Each path below is one point turned by a fixed rotation once a step. After each direction that follows a path, write how fast that rotation turns it, in degrees per step (0 if it stays still).
Each turn is a multiple of 5 degrees from 10 to 175, or 0.
Rotation 1:
-.19	.07	.25	.08	-.08	-.19	-.03	.14
-.11	.06	.00	.03	.34	.08	.07	.17
.03	-.11	-.02	-.27	.20	-.16	-.16	-.03
.15	.27	.22	-.12	-.01	-.05	-.05	-.01
-.10	.01	.15	-.19	.01	.20	.25	.00
-.21	-.13	.15	-.09	-.06	-.26	.06	.09
-.10	.14	.18	.17	.24	-.06	-.04	.13
-.03	-.07	-.06	-.24	.29	.11	-.10	.07
.18	.09	.12	-.26	-.01	-.23	-.06	-.02
-.01	.17	.29	-.05	.01	.14	.16	-.08
-.28	-.14	.08	-.19	-.05	.02	.13	.16
-.07	.02	.13	.09	.15	-.33	.00	.13
-.05	.09	.11	-.02	.33	.14	-.16	-.02
.09	.02	-.03	-.39	.02	-.03	-.06	.09
.10	.12	.27	-.09	-.03	-.15	.20	-.11
-.29	-.02	.23	-.04	-.01	.18	.07	.03
-.17	-.04	-.02	-.07	.09	-.22	.04	.28
.05	.05	.13	.06	.35	-.14	-.08	-.07
.00	.09	.07	-.29	.08	.17	-.19	.02
.13	.09	.07	-.26	-.06	-.13	.23	.07
-.17	-.04	.32	.03	.00	-.02	.15	-.15
-.29	.02	.07	-.05	.03	.01	-.08	.27
.07	.02	-.05	-.05	.32	-.21	.06	.12
.05	.04	.18	-.15	.18	.03	-.21	-.18
.04	.19	.10	-.28	-.12	.08	.05	.14
-.08	-.07	.16	-.07	.05	-.11	.34	-.05
-.30	-.06	.23	.04	.03	-.06	-.13	.04
-.06	.15	-.04	-.04	.23	-.05	-.03	.31
.13	-.05	.05	-.21	.28	-.08	.00	-.15
.01	.15	.24	-.22	-.14	.03	-.14	-.04
-.06	.10	.12	-.10	-.02	.06	.34	.15
Speeds:
-.06	.14	.05	.05	-.02	.22	-.08	.08
125
.03	-.01	.03	.09	.17	.10	.16	-.12
135
Rotation 2:
.27	-.02	.08	.37	.00	.23	.15	.10
.46	.01	-.16	.19	-.05	-.10	.17	-.05
.06	.26	-.26	.24	.06	-.19	.26	-.10
-.14	.11	.05	.38	-.08	-.02	.35	-.03
.06	-.27	.05	.19	-.22	-.09	.34	-.13
.00	-.24	-.25	.03	.05	-.21	.25	-.26
-.29	-.10	-.09	.15	.32	-.01	.25	-.18
-.06	-.28	.23	.16	.22	.15	.24	-.06
.31	-.30	.08	-.07	.24	-.01	.20	-.09
.15	.08	-.10	-.12	.43	-.12	.24	-.05
-.03	.18	.16	.05	.30	.07	.36	.18
.20	-.07	.20	-.04	-.06	.03	.40	.24
.18	-.07	-.21	-.21	-.06	-.15	.35	.16
-.21	.08	-.32	-.06	.08	.00	.32	.19
-.18	-.15	-.07	.13	-.03	.27	.27	.26
.20	-.37	-.19	.05	-.08	.20	.15	.13
.16	-.11	-.46	.06	.21	.10	.06	.02
.01	.12	-.20	.32	.27	.25	.09	.09
.29	-.02	.07	.36	.00	.23	.14	.09
.46	.00	-.15	.19	-.04	-.11	.18	-.05
.05	.27	-.27	.24	.06	-.19	.25	-.09
-.15	.10	.06	.36	-.09	-.03	.35	-.03
.07	-.26	.06	.21	-.22	-.08	.34	-.14
-.02	-.24	-.25	.03	.06	-.22	.26	-.26
-.27	-.10	-.11	.15	.31	-.01	.24	-.18
-.06	-.28	.23	.17	.23	.18	.25	-.06
.31	-.30	.07	-.07	.24	-.02	.21	-.09
.15	.07	-.09	-.10	.43	-.12	.23	-.03
-.04	.17	.17	.04	.29	.06	.35	.18
.19	-.07	.19	-.05	-.07	.04	.41	.24
.19	-.07	-.22	-.20	-.06	-.15	.36	.16
Speeds:
-.14	.16	-.14	-.01	.14	-.05	-.01	-.02
100
-.01	.00	.04	.18	-.03	-.09	-.02	-.22
20
Rotation 3:
.32	-.08	.09	.13	.11	-.23	.03	-.01
-.02	-.20	.03	.36	.04	-.04	.04	-.19
-.06	-.22	.35	.11	-.05	.03	.05	.12
.36	-.17	.20	-.03	.04	-.09	.01	-.02
.13	-.13	-.02	.27	.07	-.12	.21	-.19
-.12	-.16	.24	.30	.02	-.08	.00	.09
.22	-.26	.28	-.01	-.03	.05	-.12	-.01
.23	-.14	.08	.07	.05	-.06	.30	-.14
-.02	-.08	.12	.35	.09	-.23	.06	.07
.06	-.28	.22	.18	-.03	.05	-.20	-.06
.18	-.22	.23	-.03	-.03	.06	.27	-.07
.19	-.04	.11	.20	.12	-.27	.15	.07
.03	-.20	.08	.32	.04	-.06	-.16	-.13
-.02	-.26	.30	.07	-.07	.13	.15	-.03
.30	-.10	.22	.01	.07	-.18	.12	.10
.16	-.15	-.03	.31	.10	-.15	.01	-.20
-.14	-.22	.24	.26	-.02	.05	.07	-.02
.21	-.19	.33	-.03	.00	-.04	-.01	.11
.31	-.13	.02	.14	.08	-.12	.14	-.20
-.10	-.13	.11	.34	.04	-.12	.15	-.02
.06	-.24	.31	.10	-.02	.00	-.15	.09
.30	-.20	.15	.00	.01	.03	.16	-.14
.07	-.06	.09	.27	.09	-.22	.26	-.01
-.01	-.20	.20	.28	.03	-.09	-.19	.02
.13	-.29	.23	.01	-.06	.16	.05	-.13
.21	-.08	.17	.07	.05	-.16	.30	.06
.11	-.12	.06	.33	.11	-.21	-.12	-.05
-.05	-.29	.20	.19	-.06	.14	-.01	-.13
.18	-.15	.31	-.03	.00	-.04	.20	.11
.29	-.09	.03	.20	.12	-.22	.02	-.08
-.09	-.21	.09	.34	.00	.01	.07	-.16
Speeds:
-.09	-.08	-.02	-.11	.25	-.01	.00	-.02
0
.13	-.05	-.08	-.01	.01	.03	-.19	-.15
125
.10	-.05	.12	-.21	-.06	.11	.03	.04
100
Rotation 4:
-.07	.04	-.35	-.04	-.07	.19	-.10	.21
-.01	-.27	.01	.04	.07	.13	-.33	.20
.04	-.13	.31	.31	-.03	.11	-.02	.05
-.13	.08	.04	.26	-.09	.22	.21	-.20
-.23	.04	-.15	-.07	.08	.12	-.09	-.35
-.15	.03	.18	-.13	.18	-.22	-.25	-.13
-.09	.05	.28	-.06	-.05	-.31	.19	.10
.01	-.05	-.07	-.21	-.15	-.05	.40	-.02
.28	-.05	-.19	-.30	.11	.06	.02	-.10
.31	.15	-.06	.04	.21	-.13	-.17	.17
.03	.10	-.13	.28	-.11	-.14	.01	.30
-.06	-.16	-.20	.07	-.33	.18	-.03	.13
.05	-.15	.10	-.05	-.02	.37	-.24	-.01
-.05	.04	.26	.24	.29	.16	-.05	-.02
-.24	.02	-.01	.32	.05	-.11	.15	-.19
-.21	.00	-.06	-.10	-.22	-.09	-.06	-.34
-.08	.14	.21	-.38	.00	-.04	-.13	-.07
-.05	.06	.16	-.19	.24	-.15	.23	.18
.13	-.19	-.16	-.02	.04	-.22	.32	.01
.38	.00	-.21	-.06	-.19	-.05	-.03	-.11
.20	.31	-.08	-.04	-.02	.12	-.20	.20
-.13	.01	-.13	.15	.09	.08	-.07	.40
-.07	-.38	-.05	.21	-.12	.06	-.05	.09
.10	-.10	.21	.14	-.18	.25	-.09	-.21
-.14	.28	.14	.09	.14	.23	.00	-.20
-.36	.06	-.09	.05	.22	-.11	.01	-.13
-.17	-.18	.06	-.11	-.10	-.35	-.07	-.15
.09	.06	.28	-.26	-.21	-.11	.11	-.05
.10	.17	-.02	-.27	.14	.09	.31	.09
.16	-.10	-.33	-.06	.26	-.11	.08	.05
.30	-.05	-.13	.12	-.10	-.23	-.20	.06
Speeds:
-.01	-.12	.05	.15	.09	-.19	.00	.06
90
.15	.03	.18	-.04	-.02	-.02	-.17	-.04
100
Rotation 5:
.19	-.09	-.02	-.16	-.08	-.05	-.06	.26
.01	-.11	.15	.04	-.22	-.01	-.15	.23
.07	-.15	.23	-.18	-.06	.15	-.07	.12
.14	-.04	.22	-.13	-.12	-.12	-.17	-.01
-.10	-.05	.24	-.12	.10	-.09	-.22	.12
.13	-.04	.03	-.25	.09	-.14	-.13	.18
.02	-.04	.02	.00	-.08	-.18	-.18	.29
.03	-.17	.06	-.11	-.04	.10	-.05	.31
.22	-.10	.12	-.09	-.23	-.02	-.08	.12
-.06	-.10	.30	-.03	-.10	.02	-.18	.09
.11	-.08	.21	-.28	.06	-.03	-.12	.03
.05	.01	.14	-.08	-.01	-.25	-.21	.12
-.07	-.09	.07	-.14	.11	-.04	-.13	.31
.20	-.08	-.02	-.13	-.11	-.09	-.07	.26
-.01	-.10	.13	.05	-.19	.01	-.14	.26
.11	-.16	.21	-.20	-.09	.11	-.06	.13
.12	-.01	.24	-.08	-.14	-.12	-.18	.00
-.09	-.06	.23	-.14	.10	-.05	-.19	.12
.14	-.03	.03	-.23	.07	-.17	-.12	.15
-.03	-.04	.04	.01	-.05	-.16	-.18	.29
.05	-.16	.04	-.16	-.04	.09	-.03	.29
.19	-.10	.14	-.04	-.25	-.03	-.11	.13
-.06	-.12	.28	-.06	-.09	.07	-.16	.10
.14	-.07	.20	-.27	.02	-.05	-.13	.01
.00	.02	.16	-.07	.00	-.23	-.24	.11
-.03	-.08	.06	-.18	.14	-.04	-.12	.27
.19	-.07	-.03	-.11	-.11	-.14	-.10	.24
-.04	-.12	.15	.02	-.15	.04	-.11	.27
.17	-.15	.18	-.20	-.10	.11	-.05	.13
.07	-.04	.26	-.05	-.16	-.11	-.20	.01
-.07	-.08	.23	-.18	.12	-.02	-.18	.10
Speeds:
-.05	.08	.06	-.08	.17	-.13	-.09	-.12
55
.17	.06	-.06	.04	-.14	-.16	-.03	-.07
140
